In the data rows, 128 means zero.
Here are some points:
[242  96 132  85  83 174 116 119  92 169 140 255 112 121 111 212 169 100
 193 167]
[137 116 119  83 107  94 121 122 110  98 115 216 127  91 122 116  94  78
 196 100]
[169 135 129  83 223 121 116 104  68 167  94 135 124  97  78 190 103  86
 100 202]
[134 126 168  92 144  69  94 134  92 167 141  81 145 229  80 119 174  89
  81 104]
[102 116 100 244 111  90 120 158  92 107 125 131 122 143 100 117 113  87
  81 103]
[145 138 134 107 143  69 178  95 199 137 158 116 140 150  87 196 117 255
  81 140]
[118 116 100 183  92 187 168  98 149 114 117  95 105  97 134 103 101 102
 208 134]
[100  96 122 214 120 176  96 161  92 107 117  78 131  88 255 104 136 100
 139 116]
[138 118 174  88 117  76 103 119  89 130 149 100 160 254 100 123 126 116
  78 148]
[ 87 116 120 170 116 194 116 182  68 122 117  81 129 112 250 117 141  78
 142 118]
[ 78 191  98 107  83  75 112 151 103 161 172 100 106 146  80 115 219 183
 100  94]
[141 110 211  92 245 204 147 138  77 105 118 255 112 113  87 151 114  87
  81 168]
[ 85 196 122 107 104  90 118 112 165 130 149  87 111 120  87  97 192 159
  88  94]
[202 156 154  86 252 184 144 123  92 113 102 162 103 112  80 133 116  80
  81 166]
[ 78 169 107  85  83  88 103 119 255 122 141 100 130  97  87 136 153 231
 123 103]
[109  96 122  85 107 251 158 185 121 100  96 155 139  98 184 104  92 102
 255 118]
[160 120 166  92 168  88 121 104 163 157 123 119 133 137 100 218 124 255
  79 161]
[ 78 118 100 160  85  69 124  95 121 107 158 100 135 190  87  95  92  96
  88  94]
[ 87 129 122  85  83  66 161  97 229 100 126 114 135  88  80 101  94 122
 155  95]
[100 183 119 107  83  75 110 115 173 103 155  87 131 118  87 118 158 165
  79 118]
Here are 15 more points, each followed by its number:
[123 103 122 166 123 238 158 148  68 100  96 123 127  88  83  97  94  87
 143 138] 0
[209 172 164  85 235 174 114 123  92 150  96 154 112  97 102 162 127  87
  88 181] 1
[172 116  98  92  85  76 173  95 180 122 161 253 125 194 100 177  92  78
 129 167] 2
[ 78 168  98  92  83  88  97  95 255 120 142  81 132 110 103 159 150 243
 124 118] 3
[112 142 120 119 154 106 116 117  70 149 103  87 124 110 158 122 209 140
 103 111] 4
[100 163 122 144 107  75 167 157 175 116 189  87 126 109  78 116 163 196
 103 118] 5
[208 184 167 107 190 157 105 105  70 187 116 137 127 113  87 158 128  80
 103 183] 6
[ 78  96 165 230 230  88 165 132  77 169 116  81 163  88 159 119 135 255
  88  97] 7
[144  94  98 105 104 162  94 146  80 100 102 164 105 112 177 117  94  78
 230  94] 8
[111 103 142 234 206 164 110 140  77 100  96 246 127  91 100  95  94  80
 103 117] 9
[102 169 100 107  83  66  94 119 255  98 163 100 151  97  87 162 128 240
 148 116] 10
[223 116 168 107 114 187  97  97  68 162 121 197 116 191  87 143  94  80
  98 152] 11
[129 118  98 107  92 219 180 151 152 119 118 128 135 129 196 126 101  80
 255  94] 12
[ 80 139 119 107  85  90 116  97 255 122 122 100 143  91 136 151 128 217
 124  97] 13
[ 78 116 119 163 147 176 118 104  77  98 102 100 124  88 199 104 114  87
 103 152] 14
Which three of these numbered points are nearest to each point below, looking only along the 3 directions in which the first points spread most? Their numbers follow each, nearest first.
[116 118 107  92 104 229 167 163 149  98  96 131 138 122 185 119  92  80
 255  97] > 12 8 0
[173 198 107  85 128  75 178 104 204 120 109 168 105 111 102 147 116 101
 110 141] > 2 5 7
[ 78 184 122  83  83  90 116 117 255 100 146 102 150 112  81 158 149 218
 143  94] > 10 3 13
[103 118 122 221  92  75 172 119  98 100 152 207 103 136 102 104  92  80
 153  97] > 4 14 7
[206 119 136  92 110  90 185  97 133 175 195 255 127 106 102 221 113 106
 126 157] > 2 1 6
[154 104 182 108 255 205 128 121  92 129  96 228 103  91 100 126 116 102
  78 173] > 1 11 6
[105 118 119 142 105 250 118 159  92 119  93  78 112  88 202 104 112  78
 157 123] > 8 0 14
[ 87  94 122 233 118 158 118 163  92 122  93  81 116  97 255  97 115  87
 142 116] > 14 0 8
